Each path below is one point turned by a fixed rotation once a step. After each direction that follows a path, write how fast that rotation turns it, in degrees per step (0 if it stays still).
Each turn is a multiple of 5 degrees from 10 to 175, or 0.
Each row of a path follows its step; steps can be skipped.
Rotation 1:
step 0: [-81, 210, 169, -262, 221, 236, 105, 128, -29, -45, -254, 109, -36, 113, -24, -126, 278, -99, 144, -65, 398, -305, -73, -171, 126, -290, -296, -494, 21, 104, 85, -36, 8, -39, 76, -124, -99, -378, 398, -24, -27, -45, 49, -275]
step 5: [-258, -323, -67, -585, 381, 197, -301, 97, 43, -105, -84, 12, -32, -29, 95, -234, -54, 195, 103, -83, 149, 27, -30, -51, -10, 64, -6, -399, -186, -146, -26, -78, 198, 176, 75, -36, -241, 112, 323, -78, -304, 312, -119, -9]
step 8: [66, -88, 21, 543, 197, -17, 172, -46, 37, -222, 15, 132, 18, 172, 235, 111, 18, 27, 151, 115, 162, -175, -256, -206, -91, -27, 99, -25, 220, -308, -59, -412, -19, 542, 23, 136, 113, -216, 156, 169, 288, -34, 133, -112]
step 11: [-174, -21, 217, -13, 333, 125, -77, 40, -128, 52, -236, 31, 155, 325, -195, -97, -144, 36, -56, -246, 302, -273, 89, 20, 246, 61, -272, -373, 179, -56, -77, -23, -111, -334, -18, 40, 128, 20, -2, -141, -374, 547, -104, -117]
step 14: [64, -214, 22, 51, 78, 293, -100, 48, 187, -452, -316, 26, -159, 98, 124, -66, -21, -129, 17, 362, -65, 40, 56, -57, 109, 263, 32, 234, -227, -74, -56, -324, 66, 286, 88, -44, 441, -40, 134, 517, -46, 21, 65, 111]
step 17: [45, 146, 302, -96, 184, -427, 117, 14, -162, 45, -139, -111, 13, -52, 3, 94, -299, -132, -74, -284, 206, -377, -30, -309, 116, 104, -265, -119, 196, 119, 211, -332, 12, -167, 241, 24, 97, -240, 88, -54, 202, 83, -451, 88]
step 19: [397, -420, -1, 224, -29, 132, -116, -6, 55, -202, -66, 22, -62, 301, 294, 260, -157, 215, 157, 236, 101, 42, 57, -79, -20, 290, -76, -193, 166, -135, -216, -155, -166, 3, -49, 246, 258, 187, -268, 124, 267, 304, 250, -115]
step 20: [241, 96, 62, -126, 132, -66, -41, 257, -231, -189, 9, -185, -212, 430, 26, -392, -307, 280, 128, 408, 5, 178, 27, 72, -58, 287, -143, -128, -176, -186, -6, 120, 10, 66, -172, 101, 218, 177, -192, 411, -141, 95, 36, 143]
step 23: [149, 212, -195, -88, 190, 21, 51, 41, -187, -77, 83, -157, -111, 108, 276, 288, -1, -33, 3, -358, 222, 72, 368, -383, 39, -103, -181, 152, -4, 307, -22, -378, 198, -80, 171, 102, 236, -56, 444, -36, 291, 20, 178, 253]
[55, -54, -55, 1, -10, 48, -83, -116, 23, 11, -78, -54, -1, 24, 18, -48, 58, 57, 100, 35, 56, -82, 21, -62, -65, 8, 59, -66, -100, -14, -130, 132, 39, -20, 11, -15, 46, -49, -36, 97, 4, -92, -35, 33]
70
[-20, 72, 69, -17, 24, 31, 10, 39, 78, -109, 24, 33, 31, -79, 14, -97, 82, 71, -74, -45, -7, -84, 66, -20, 9, -93, 17, 80, -95, -15, -1, -20, 52, 60, 62, 88, 31, 79, 108, 18, 105, -80, 20, -5]
45
[-23, -76, -14, 123, 122, -152, -30, 11, 8, -41, -54, 113, 18, -65, -38, 10, -3, -8, 51, 8, 65, -71, 90, 53, 51, 45, 65, 25, -27, -36, 6, -78, 20, 6, -41, 44, 58, 22, -2, 69, -111, 72, -81, 20]
10
[66, -65, -11, 67, -93, -5, -50, 34, 122, -51, 54, 24, -59, 15, 11, 32, -8, 31, -3, 46, 117, -33, -41, 117, 78, -5, -84, -91, -75, 95, 92, 18, 29, -65, -50, 31, -71, -64, 50, 37, 94, 30, 26, -15]
60
[0, 8, -69, -19, 39, 46, -59, -16, 80, -51, -1, 36, -51, 10, 15, -70, 33, -75, 66, -135, 72, 155, -16, 12, -45, 29, -56, 94, -2, 114, 11, -54, 9, 143, -52, -36, 6, -68, 13, 18, -60, -78, -22, 39]
45
[134, 52, -40, -41, -92, -8, 37, -32, -31, 21, 33, -44, 1, -17, -33, 22, 163, 88, 25, -129, -10, -56, -21, -42, 31, -20, 27, -30, -31, 56, -22, -174, -5, -40, 14, -13, 15, -37, -9, -30, -57, 108, -73, -23]
65
[15, 0, -30, -72, -43, 1, -5, -55, 15, -60, 13, 6, 82, 53, 78, -62, -49, 45, -14, 44, -43, -4, -69, 64, -44, -115, 7, 4, -42, -69, 163, 3, 86, 16, -104, -93, 109, 48, -39, 30, -96, 19, -50, -75]
65
Rotation 2:
step 4: [-83, 316, -186, 18, -307, 244, -40, -26, -153, -55, -7, -291, -257, -12, -111, 64, -433, 72, 270, -1, 25, 149, -85, -185, 99, -173, 257, -16, -329, -105, -48, -120, -411, -334, -84, 14, 269, 50, -212, 619, 264, -422, -81, 76]
step 5: [80, 113, -101, -16, -168, -288, -46, -256, 63, 81, -128, -109, 292, -123, -114, -173, -53, 510, -464, 353, -187, -190, -206, -237, 106, 192, -82, 317, -96, -86, 163, -40, -77, 108, 162, -3, 225, 210, 164, 506, 345, 172, -201, 301]
step 8: [-60, 112, 6, 238, -110, 298, -311, -48, -109, 7, -62, 176, 132, 333, -278, -69, 77, 132, 438, -122, 35, -256, -141, 23, -127, -397, -13, 296, 91, 94, 134, 292, -6, -27, 50, -468, 311, 471, 62, 349, 241, -167, -263, -12]
step 10: [85, -226, -150, -171, -15, -350, 16, -261, 190, -192, -309, 194, -13, -107, 244, -54, -121, -85, -394, 106, -297, 243, -246, -15, -198, 31, 211, 375, 58, 153, -212, 118, -337, 456, -373, -116, 81, -292, 384, 41, -19, -147, -68, 146]
step 16: [-137, 286, 161, 207, -13, -46, 33, 318, -484, -99, -578, 229, 70, -192, -91, -14, 62, -50, -303, -198, 368, 77, 1, 126, 36, 245, -107, 13, -5, -37, 297, -13, -213, 85, 60, -121, -333, 164, -519, 238, -15, -291, -161, 3]
step 19: [-193, 286, -220, -137, 6, 227, 65, -102, -379, -143, -168, -226, 133, 460, -220, 51, -80, -61, 105, -46, -17, 272, 97, -151, 57, 95, 41, -8, -200, -81, -355, -347, 124, -20, -366, 174, 223, -42, -558, -125, -24, -194, -463, 39]
step 20: [-289, 327, 33, 193, -278, -170, 30, -118, 170, 66, -330, -229, -92, -151, -240, 303, 102, 424, -297, -87, -155, -88, 65, 58, -373, -15, -116, 58, -24, 3, 102, 276, -194, -135, -363, 391, -83, 159, -219, 481, 1, 52, -395, -23]
step 22: [5, -42, -264, -222, 83, -96, 47, 158, -123, 274, -28, -8, -281, 173, -119, -94, -510, 323, 66, 456, -220, 170, -70, -44, 310, 186, 356, -200, -152, 28, -338, -499, -213, 1, -21, -280, 4, 159, 85, 234, 28, -212, 194, -146]
step 23: [71, 250, -114, -194, -369, -23, 138, -274, -48, 204, 41, -126, 313, 299, -83, -201, -135, 116, -38, 222, -213, -119, -50, -33, 9, 78, 203, 178, -116, 241, -72, 252, 360, 376, -556, -360, 361, 349, -40, 180, 3, 6, -212, 124]
[-90, -89, -19, -5, -33, -10, -77, -82, 12, 115, 78, 41, 22, 47, 34, -89, -56, -47, 54, -78, -53, -18, -57, 63, -27, -109, 8, 50, -49, -16, -42, 13, -42, 122, 70, 0, -64, 26, 83, 60, 22, 0, 8, 130]
20
[2, 37, -8, 92, 117, 123, -31, 12, -57, 28, 29, -38, -46, -8, -28, 69, -176, 7, 49, -17, 49, 50, -62, -19, 41, 33, -16, -11, 41, 76, -104, -17, -32, 63, 72, 123, -2, 2, -107, -39, 5, 40, 58, 8]
140
[25, 55, 48, -9, 67, -32, 29, -67, -8, -1, -31, -59, 43, 13, -57, -44, -11, -40, -18, -57, 42, -25, 120, -113, 28, -40, -134, 36, -137, 1, 25, -118, -10, -40, 64, 86, -13, -10, 0, 135, -94, -48, 7, 21]
25
[-47, 142, -92, 2, 65, -96, 99, -46, 22, 31, 36, -16, -115, -39, 12, -21, -19, 10, -11, -20, 31, -32, -13, 37, 31, -43, -109, 125, 63, 3, 49, -7, -49, -82, 49, -72, -31, -10, 3, -78, 144, 12, 3, 33]
90
[97, -79, -140, 28, 20, -17, 10, -34, 9, 17, 7, -48, 2, -85, -135, -112, 28, 64, 60, 79, 39, 113, -22, 28, 36, -25, 84, 75, 56, -39, 51, -21, 69, 19, 61, -14, 8, -110, -20, 59, -66, 12, 16, 13]
85
[67, 72, -77, 64, -112, -28, -65, -12, 90, 2, 5, 59, -38, -19, 78, 65, 32, -14, 34, 77, 13, -36, -5, -118, -85, -71, 14, 43, -80, -34, -87, -18, -67, 25, 67, -48, -55, -55, -56, -82, -97, -12, 81, -55]
100
[-114, -40, 16, 60, -45, 50, -26, -55, -21, -6, -82, 65, -5, 25, -111, -49, -17, 6, 104, 33, -36, 10, 5, 19, -60, 46, -79, 42, -58, -19, -7, 102, -96, -124, -22, 88, 67, -135, 55, -63, 12, -3, -24, -55]
65
